(in the rows, 128 means zero)
One turn moves each row of this set onto another row. After a few examples, where does it send each row asked below?
vimu: [172 134 132 129 141 128 157 116 123 138 111 127 154 127]
nena: [147 131 119 134 136  99 112 107  93 112 155 132 124 136]
muguf: [124 124 111 147 143 111  88 121 107 117 143 148 137 148]
Tig: [123 117 125 147 134 108  93  95 107 129 151 129 132 125]
gobom: [145 138 110 127 111 125 125 100 134 160 135 134 109  92]
gosag: [151 137 145 158 113 142 108 104 140 154 117 113 121 115]
meb: [ 98 113 124  90 124 118 154 139 147 126 120 121 112 118]
dud: [118 132 127 124 113 104 157 148  96 133 111 136 149 141]
toru: [125 109 146 111 134 112 130 143 146  82 131 126 114 114]
Sugid: [141 124 109 136 128 136 118 145 111 117  96 124 102 166]
Pone: [121 123 116 133 143 119 117 103  92 120 157 150 144 127]
lapu: [104 127 134  96 122 112 126 158 154 126 116 126 102 134]
Sofem: [116 106 116 123 146 128 128 134 166 102 143 122 108 109]
zefe: [111 124 120 128 117 108 120 141 100 152 115 107 111 169]
Peti: [130 113 129 107 160 128 139 124 154 126 163 104 109 129]
Pobu: [153 145 129 130 106 132 128 108 102 126 135 115  82 130]
tok: [111 113 116 147 131 149 163 122 102 136 115 122 140 137]
Sodiz: [113 131 144 115 127 103 137 135 166 151 135 102 112 121]
nuku: [127 118 125  97 139 100 150 132 168 137 116 108 122 119]
vap: [140 134 121 133 117 113 131 136 137 137 104 151 152 101]
dod: [157 137 108 107 124 112 113 112 116 158 130 115  85 145]
duvug: [125 141 149  93 119 102 139 147 151 132 142 111  99 133]
fona: [164 133 135 131 138 129 156 118 122 137 109 128 159 125]
vilu: [154 141 145 155 115 135 110 104 142 152 115 116 126 113]
div: [127 113 159 105 153 120 114 133 151 130 148 101 122 154]
Pog: [155 142 133 127 108 133 135 109  97 124 133 115  83 138]
dep: [152 119 117 124 149 106 101 102 111 121 137 145 150 131]
Pev: [109 117 113 143 134 148 156 126 102 136 109 123 140 148]
Gini: [107 114 173 113 128 117 126 135 134 103 147 111 121 131]
gira: [139 126 107 134 129 136 119 139 108 117 101 121  96 167]

Sugid turns into gosag
div turns into Sofem
And these:
nena turns into dep
gobom turns into dud
meb turns into duvug
vilu turns into Pev

One turn moves each row of this set onto another row. After a few examples, where does it send each row asked below?
zuleb: [133 127 153 110 129 149 171 132 169 119 100 137 134 160 125 131 144 128
 146 128 132 137 157]
berer: [129 120 100 124 148 136 166 132 147 120 138 136 142  99 121 160 138 163
 147 110 133 150 117]
viro: [140 101 128 118 120 173 136 136 141 157 112 142 128 141 154 153 110 141
 140 131  82 123 123]
rosu: [138 117 127  88 129 132 147 142 156 169 108 129 127 116 123 149 128 170
 126 149 106 132 161]
pim: [131 123 124  88 136 116 123 130 167 152 125 110 130 139 122 134 118 171
 128 143 102 100 160]
Tipu: [129 124 123 137 170 152  96 113 128 129 123 113 135 130  93 150 136 176
 105 121 127 127 111]
Fipa: [135 139 130 137 139 168 124 114 146 160 136 110 112 156 116 124 111 123
  99 142 103 115 103]
Ruf: [122 124 135 110 127 130 114 134 130 196 121 111 125 133  82 155 116 135
 118 130 154 121 142]
let: [156 136 157 108 141 146 127 146 148 137 146 137  94 136 135 122 120 127
 170 138 130 107 121]
Muru: [105 115  95 113 108 140 140  97 127 136 115 109 139 100 132 141 149 164
 130 117 148 129 129]
lodaf: [112 105 150 100 112 133 140 126 142 177 102 118 143 158 112 119 149 141
 118 126 146 137 130]
nufu: [124 112 131 112 141 148 121 137 137 109 120 112 124 137 122  97 154 126
 151 146 178 118 127]
fil: [134 107 144 124 148 158 147 150 139  95 111 101 133 146 161 133 131 116
 123 126 148 117 137]
ruvak: [129 121 162 139 150 149 117 157 126 147 118 158 104 163 141 125 115 141
 135 133 152 122 130]
ful: [137 141 127 137 121 152 108 126 153 160 141 128 150 107 128 162 154 111
 135 155 154 136 121]
Zibo: [121 117 152  83 118 113 130 153 127 146 120 161 125 137 112 116 145 152
 146 128 139 114 134]
feko: [125 121 127 121 139 136 116 132 130 120 120 153 143 101 142 182 145 171
 141 109 151 127 105]
Faboz: [164 130 118  93 128 130 150 152 159 147 127 160 132 132 108 146 125 153
 115 158 139 144 121]
nemuk: [144 118 141  86 108 147 135 140 152 142 114 114 111 132 123  89 125 142
 145 152 143 116 147]
sakub: [128 105 125 122 138 122 131 139 143 140 126 116 125 130 106  79 147 124
 133 123 161 120 119]
Luta: [155 143 120 122 126 134 103 138 142  98 120 132 134 101 134 169 142 154
 150 138 134  92 117]
lir: [135 127 130 116 148 167 158 122 135 112 130  96 113 117 101 130 104 171
 140 129 107 118 109]
rarel: [129 128 132 120 139 145 103 140 146 153 121  90 119 141  95 176 128 144
 142 142  82 120 130]
paneg: [130 125 121 108 122 162 116 145 144 137 128 170 130 118  75 145 124 151
 118 143 107 117 127]
Batez: [151 125 121 126 117 154 151 122 134 130 104 135 128  98 137 180 145 137
 124 123 158 150 105]
poger: [101 130 127 138 144 144 112 111 139 123 140  96 139 159 109 114 112 115
 140 115 128 116 111]
bir: [138 124 134  96 131 115 121 140 131 140 103 112 159 144  75 155 141 116
 126 142 132 140 133]
ris: [138 120 141 117 130 160 134 139 125 144  91 120 150 117 132 163 169 108
 109 157 140 140 115]
nekeb: [137 122 128 127 145 122 128 126 134 191 124 129 121 127 103 138 125 151
 116 144  85 119 130]
lil: [130 136 113 137 151 170 120 132 148 156 126 126 109 136 125 125 103 133
 152 146 149  85 126]
pel: [123 134 123 160 140 152 118 118 131 137 137 134 140 148 111 146 111 136
 110 120  94 130  93]
rodu: [130 108 106 110 115 123 130 128 145 142 119  82 163 103 113 139 153 163
 151 116 143 114 123]
vumap: [123 129 132 127 130 170  89 126 141 113 114 154 123 147 148 167 124 173
 135 134 152 123 127]
kesed: [127 127 142 155 126 164 164 110 140 128 114 114 113 136 114 117 106 114
 138 118 152 118 111]
Foz: [139 132 130 117 122 123 123 127 150 108 137 114 116 114 102 133 139 141
 135 131  66 126 122]
kaso: [132 115 130 116 120 145 114 117 153 135 117 148 124 122 186 153 133 148
 150 134 107 124 110]
sak: [128 131 132 119 123 167 113 138 139 122 117 115 135 128 153 201 147 143
 131 136 151 135 124]
Pozu: [132 135 126 124 121 146  98 134 141 159 122 153 120 120 131 132 145  90
 115 130 151 126  99]
Sogi: [122 123 145 118 116 125 140 114 123 116 106  87 126 138 107 128 116 147
 132 103 100 118  96]
dunum: [124 110 130 124 104 123 134 128 149 127 115 136 126 119 129 154 150 139
 111  86 143 161 111]
sov: [129 130 139 130 117 152 135  99 163 134 138 124  98 138 166 161 127 164
 132 127 109 112 127]
vabe: [117 128 138 160 125 133 122 128 153 140 139 142 144 129  94 131 146 118
 141 153 153 139  99]
matel: [131 125 128 116 143 182 141 126 144 175 124 111 125 130 144 183 145 142
 127 135 165 118 111]
gaso: [ 97 111 121 160 152 167 125 150 129 131  95  96 128 148 107 133 146 149
 145 136 130 107 112]
dukez: [102 140 113  89 130 146 125 121 130 121  99 107 132 114 113 127 156 167
 144 126 137 119 163]

berer turns into ris
sakub turns into Fipa
And these:
nekeb turns into nemuk
viro turns into dukez
Ruf turns into let
Foz turns into lodaf
nufu turns into pel
rarel turns into Zibo
Luta turns into dunum
sak turns into feko
lir turns into bir
Faboz turns into fil
ful turns into kaso
zuleb turns into gaso
rodu turns into Pozu

